array([[110, 114, 136, 115, 132, 140, 135, 134, 123, 130, 127, 124, 135,
        111, 139, 136],
       [129, 128, 140, 128, 129, 142, 142, 125, 126, 125, 136, 130, 117,
        126, 142, 143],
       [132, 121, 126, 135, 131, 121, 120, 125, 129, 137, 125, 118, 142,
        128, 127, 137],
       [136, 132, 115, 115, 120, 123, 126, 117, 125, 125, 129, 134, 115,
        134, 114, 117],
       [136, 137, 120, 138, 121, 132, 135, 124, 113, 117, 133, 130, 117,
        136, 127, 129],
       [126, 121, 136, 133, 145, 146, 149, 146, 122, 124, 119, 124, 125,
        135, 136, 135],
       [127, 129, 144, 140, 143, 138, 139, 143, 130, 128, 126, 126, 134,
        130, 151, 144],
       [116, 118, 135, 118, 138, 135, 137, 140, 136, 130, 124, 124, 138,
        130, 130, 117],
       [123, 121, 130, 123, 131, 122, 128, 125, 131, 136, 130, 119, 138,
        127, 126, 141]])
What is the first entry in reading order?
Answer: 110
What is the entry just right of the smallest entry?
Answer: 114
What is the 3rd entry in reading order?
Answer: 136

Questions about the array below. Rows and columns are numbered from 1.
1) Read off the entry in row 1 and column 2.
2) Read off the entry in the bottom-right corner.
3) Read off the entry just left of the smallest entry.
4) Read off the entry directly below 148.
5) Read off the entry in the top-left corner.
6) Read off the entry at row 2, column 2.
7) Read off the top entry of the column that holds the largest entry.
8) Read off the entry in row 2 and column 1.
141,122,120,127,131,124,137,117,136,150,119,127,135,125,129
137,118,124,115,130,122,132,112,129,148,111,132,136,124,125
129,126,124,130,130,134,132,124,136,126,127,123,126,126,134
112,142,137,128,125,136,118,138,131,105,133,140,134,132,128
126,134,132,133,130,126,135,135,139,118,127,133,115,130,122
121,129,117,126,132,127,132,105,132,120,124,124,142,105,135
138,120,132,130,129,128,133,127,131,134,119,127,135,123,129
108,141,141,134,125,140,117,146,127,100,136,135,124,135,128
137,126,123,119,130,131,139,119,139,122,123,129,132,126,124
123,134,142,139,120,127,128,142,128,132,139,134,115,131,119
117,133,128,134,122,132,118,141,119,114,138,131,126,137,132
115,136,128,135,122,131,121,138,116,117,145,126,115,134,128
140,124,130,134,129,128,134,119,142,137,125,130,125,123,125
1) 122
2) 125
3) 127
4) 126
5) 141
6) 118
7) 150
8) 137
